Each row has a name. Each piece below is followed by the name of the row it came from. Each question is about the rows just above it.

[159 101 103  84 105 134 129 182 120  93] = z141
[162  86 100  88 105 134 138 158 108  91] = z569
[162  86  99  72 116 122 140 164 120  78] = z755
[170  96 109  91 115 140 142 170 115  97] = z80
[159 101 103  84 120 132 129 182 119  85] = z378
[169  93 100  87 116 139 131 169 125  84] = z683
q: [162  86 100  88 105 134 138 158 108  91]  z569
q: [158 108]  z569
q: [132 129]  z378

[130 139 134 131 127 131 113 140 122 121 116 119 115 118 140 118 133 114
 148 125 111 118 114 116 126 129 127 133 136 127 141 112 118 127 139 136
 138 128 131 128 133 131 121 115 132 121 127 127 113 119 133 122 129 155]  z529
[131 123 136 132 129 119 104 130 139 118 139 115 141 126 131 130 145 128
 135 108  84 133 115 123 133 130 129 133 141 132 137 100 127 135 130 128
 137 125 134 154 127 137 124  99 130 123 113 125  98 137 124 135 131 162]  z407
[117 126 134 131 127 131 113 140 122 121 116 119 111 118 140 118 133 114
 148 125 111 118 114 116 126 129 127 133 136 127 141 112 118 127 139 136
 138 128 131 128 133 131 121 115 132 121 127 127 113 137 124 122 129 155]  z208
q: [117 126 134 131 127 131 113 140 122 121 116 119 111 118 140 118 133 114
 148 125 111 118 114 116 126 129 127 133 136 127 141 112 118 127 139 136
 138 128 131 128 133 131 121 115 132 121 127 127 113 137 124 122 129 155]  z208
Where do [131 123 136 132 129 119] appear?  z407
The row with [131 123 136 132 129 119 104 130 139 118 139 115 141 126 131 130 145 128
 135 108  84 133 115 123 133 130 129 133 141 132 137 100 127 135 130 128
 137 125 134 154 127 137 124  99 130 123 113 125  98 137 124 135 131 162] is  z407
Where do [126 134 131 127 131 113 140 122] appear?  z208
q: [104 130 139 118 139 115 141 126 131 130 145]  z407

[ 90 131 127 133 130 126 148 180 129 111 149 145 122 143 150 110 139 128
 123 156 127 140 137 114 101 134 114] = z936
[115 130 125 120 123 119 123 136 146 135 142 130 131 126 124 123 135 119
 139 161 122 143 118 131 126 127 131] = z453
[116 129 132 112 133 132 133 162 120 123 151 132 111 126 133  90 147 133
 122 179 127 153 119 132 124 102 132] = z767
[118 134 122 128 134 132 126 134 122 127 131 135 127 147 131 131 134 116
 120 115 114 116 129 132 115 133 132] = z611
[ 95 138 123 127 131 117 145 143 121 110 117 134 128 140 118 111 123 134
 146 148 131 135 150 121 118 124 121] = z191
Which row holds [133 130 126 148 180 129 111 149 145 122 143]?  z936
The row with [116 129 132 115 133 132] is  z611

[127 116 128 126 133 123 127 126 127 131 127 123 126 131 125 128 128 130
 129 129 127 128 131 130 130 129 127 126 128 127 127 128 126 128 128 128
 129] -> z895
[124 121 136 124 130 124 127 116 128 126 131 127 133 134 125 126 123 131
 131 128 123 137 125 127 122 126 126 126 130 131 131 126 133 130 127 118
 124] -> z690
[130 128 129 129 132 123 127 126 127 131 128 123 126 131 125 128 128 130
 129 129 127 128 131 130 130 129 127 126 128 127 127 128 126 128 128 128
 129] -> z343
[126 121 134 122 132 126 126 111 128 127 126 131 132 137 123 126 124 132
 133 129 124 141 128 134 120 126 121 123 132 130 131 127 132 133 125 121
 125] -> z20
[124 121 136 124 130 113 127 116 128 126 131 127 133 134 125 126 123 131
 131 128 123 137 125 127 122 126 119 126 130 131 130 126 133 130 127  74
 124] -> z342
Where do [126 111 128 127 126 131 132 137] appear?  z20
Which row holds [124 121 136 124 130 124 127 116 128 126 131 127 133 134 125 126 123 131
 131 128 123 137 125 127 122 126 126 126 130 131 131 126 133 130 127 118
 124]?  z690
q: [122 126 119 126]  z342

[126 133 124 136 125 133 136 125 122 134 119 133 131 127 132 129 149 109
 130 131 132 136 121 123 148 130 128 129 123 124 108] -> z234
[128 118 138 133 147 133 123 126 126 126 142 127 130 125 130 134 114 130
 120 126 122 134 127 136 125 137 128 119 127 119 138] -> z58
[139 125 115 124 134 129 147 131 132 130 131 128 124 127 114 134 105 119
 133 126 115 133 121 122 130 138 124 138 141 126 117] -> z317
[119 119 112 140 115 129  99 117 133 132 116 130 119 137 136 136 111 134
 104 139 122 129 123 129 116 120 137 127 126 122 163] -> z263
[131 132 126 131 110 132 139 131 130 131 123 124 116 129 121 129 149 132
 134 132 121 129 123  95 125 144 111 127 134 131 116] -> z485
[121 128 114 125 106 122 133 124 129 122 121 118 128 157 132 148 139 137
 127 131 133 126 123 105 131 121 141 130 115 134 119] -> z541
[122 126 126 126 142 127 130 127 134 120 123 138 127 128 122 125 146  95
 129 134 123 132 125 121 132 144 128 121 118 130 128] -> z933
[128 140 136 139 116 130 114 126 134 126 125 128 121 122 109 129 115 132
 122 132 132 122 136 125 132 133 126 124 142 125 116] -> z312
[128 125 135 128 136 129 117 124 129 125 121 137 110 129 146 125 142 144
 137 133 125 132 139 132 124 128 134 126 121 129 126] -> z778
q: [132 134 132 121 129 123  95 125 144]  z485
[123 126 126 126 142 127 130] is in which row?  z58
q: [122 129 123 129 116 120 137]  z263
Where do [104 139 122 129 123 129 116 120 137 127] appear?  z263
The row with [130 134 114 130 120 126 122 134 127 136 125 137] is  z58
[131 128 124 127 114 134 105 119 133 126] is in which row?  z317
q: [134 120 123]  z933

[157 134 125 124 102 156 137 164  87] -> z484
[104 116 138 113 124  73 161 111  95] -> z482
[102 104 125 148 106 159 149 171 101] -> z560
[113 125  73 161 111 106 105 108 146] -> z701
q: [102 104 125 148 106 159 149 171]  z560
[113 124  73 161 111] is in which row?  z482

[135 140 119 125 110 133 179 118 119 129 124 128 111 125 131 110 135 125
 123 133 141 132 129 128 114 137 132 147 124 150 120 130 129 135 127 142
 120 128 131 126 136 127 140 125 128 126 125 131 129 129] = z728
[125 118 123 114 129 119  85 119 139 132 125 134 129 100 136 119 116 129
 132 131 136 127 124 132 136 120 107 141 127 109 132 122 147 130 125 161
 132 125 139 110 112 136 120 129 122 126 127 121 128 124] = z264
[124 133 132 121 133 132 139 112 134 125 130 139 125 117 127 129 125 133
 132 122 113 137 131 130 122 133 143 179 134 107 131 124 124 135 130 153
 121 127 128 140 114 137 120 128 130 118 148 131 127 127] = z24
[125 118 123 114 129 119 148 119 139 132 125 134 129 143 136 119 116 129
 132 131 136 127 124 132 136 120 107 141 127 109 132 122 147 130 125 161
 132 125 139 110 112 136 120 129 122 126 127 121 128 124] = z981
[125 118 123 114 129 119 148 119 139 132 125 134 129 143 136 119 116 129
 132 131 136 127 124 132 136 120 107 141 127 109 133 122 128 136 140 134
 129 125 119 118 139 130 119 126 118 126 127 124 126 128] = z262
[135 131 130 122 133 127 138 129 133 139 131 131 121 133 119 130 138 126
 137 131 137 139 126 133 122 131 143 131 123 109 134 128 120 128 119 133
 122 129 103 129 117 131 127 135 120 129 123 124 128 129] = z747
The row with [135 127 142] is  z728
q: [125 118 123 114 129 119  85 119 139 132 125 134 129 100 136 119 116 129
 132 131 136 127 124 132 136 120 107 141 127 109 132 122 147 130 125 161
 132 125 139 110 112 136 120 129 122 126 127 121 128 124]  z264
q: [137 131 130 122 133]  z24

[136 138 142 118 107 175 104 151] = z105
[135 126 125 130 117 113 136 130] = z515
[138 139 118 107 175 115 152 138] = z586
[126 132 131 119 123 136 127 121] = z183
[123 100 127 120 144 137 128 132] = z993
[125 123 124 135 132 137 128 144] = z522
q: [138 142 118 107 175]  z105
Which row holds [132 137 128 144]?  z522

[163  93 164 164] : z386
[139 159 105  97] : z582
[164  86 174  96] : z675
[163  93  96 174] : z756
[ 86 174  96] is in which row?  z675
Where do [174  96] appear?  z675
Which row holds [163  93 164 164]?  z386
q: [163  93 164]  z386

[135 115 132 114 102 123 131 143 129 117 114 124 130 123 130 147 137 148
  84 134 124 134 142 128 126 159 122 148 135 141 106 128] = z314
[147 122 134 123 106 129 112 113 115 135 116 134  92 149 137 134 137 141
 140  99 136 136 150 116 107 118 123 135 133 109 111  84] = z159
[ 83 127 119 148 130 115 119 115 140 139 119 111 127 137 135 139 134 132
  96 130 142 105 138 116 109 117 114 119 101 112 133 153] = z409
[114 113 144 125  99 119 142 163 146 120 117 123 103 133 115 130 129 161
  93 120 138 159 131 122 121 132 108 135 128 113 116 109] = z489
[133 144 113 151 100 143 138 134 142 128 148 123 149 161 145 105 124 101
 134 115 132 155 137 137 122 175 119 113 122 162 108 117] = z199
[130 120 131 163 135 137 143 131 136 127 136 143 124 133 151 120 121 104
 110 135 143 133 126 102 118 109 141 121 147 138 139 150] = z955
[108 143 143 148  88 104 142 131 109 112 157 138 139 131 104 132 106 128
 137 101 157 133 165 127 130 148 163  85 133 106 111 146] = z209
[124 133 112 120 101 128 131 142 131 123 107 150 111 122 143 132 152 134
 113  96 128 110 111 101 132 105 163 126 121 135 123 131] = z281
[169 149 102 133 154 125 118 150 118  85 153 108 101 117 110 155 169 132
 167 135 117 117  90 131 136 141 118 136 115 142 125  88] = z558
q: [108 143 143 148  88 104 142 131 109 112 157 138 139 131 104 132 106 128
 137 101 157 133 165 127 130 148 163  85 133 106 111 146]  z209
Where do [134 115 132] appear?  z199

[ 83 148 127 135 125 132 140 138 151 131 111 135 138 113 148] -> z963
[ 90 119 130 137 133 130 128 135 131 139 108 136 126  96 144] -> z734
[117 140 119 137 126 140 134 147 153 124 125 139 134 101 138] -> z770
[ 91 145 126 135 127 133 139 139 150 131 114 134 138 113 145] -> z657
[ 84 124 128 139 148 111 135 142 119 135 141 129 123  96 145] -> z305
[104 143 126 133 125 134 139 139 146 132 116 134 140 114 139] -> z253
[148 110 140 120 128  84 124 139 107 111 137 131 145 110 150] -> z174
[117 136 127 133 126 132 138 138 143 132 118 133 139 112 132] -> z339
[118 138 124 133 127 132 135 141 142 129 119 135 137 112 132] -> z307
[102 154 130 133 135 137 136 134 151 130 117 137 139 113 139] -> z426
[117 138 123 134 128 133 135 143 143 128 120 135 139 111 133] -> z446
[101 150 130 133 132 137 137 135 149 130 116 135 139 113 140] -> z932
Which row holds [107 111 137 131 145 110 150]?  z174
[ 84 124 128 139 148 111 135 142 119 135 141] is in which row?  z305
[140 119 137 126 140 134 147] is in which row?  z770
Which row holds [111 137 131 145 110]?  z174
q: [135 141 142 129 119 135]  z307
The row with [104 143] is  z253
q: [137 137 135 149 130 116 135 139]  z932

[135 121 131 128 129 132 130 129 132 127] -> z384
[146 118 142 149 112 123 136 132 142 110] -> z808
[157 127 133 122 155 107 142 164 145 127] -> z278
[140 142 130 127  90 112 138 111 158  91] -> z503
[166 132 166 118 136 119 161 130 136 135] -> z289
[107 117 118 161 123 112 136 135 127 110] -> z951
[134 126 147 106 173 128 138 138 103 159] -> z115
[130 117 125 135 145 153 121 136 117 159] -> z841
[163 142 155 107 122 133 164 127 148 135] -> z916
[138 135 139 118 132 131 140 131 130 134] -> z727
Which row holds [145 127]?  z278
q: [142 155 107 122 133 164 127]  z916
q: [112 123 136]  z808

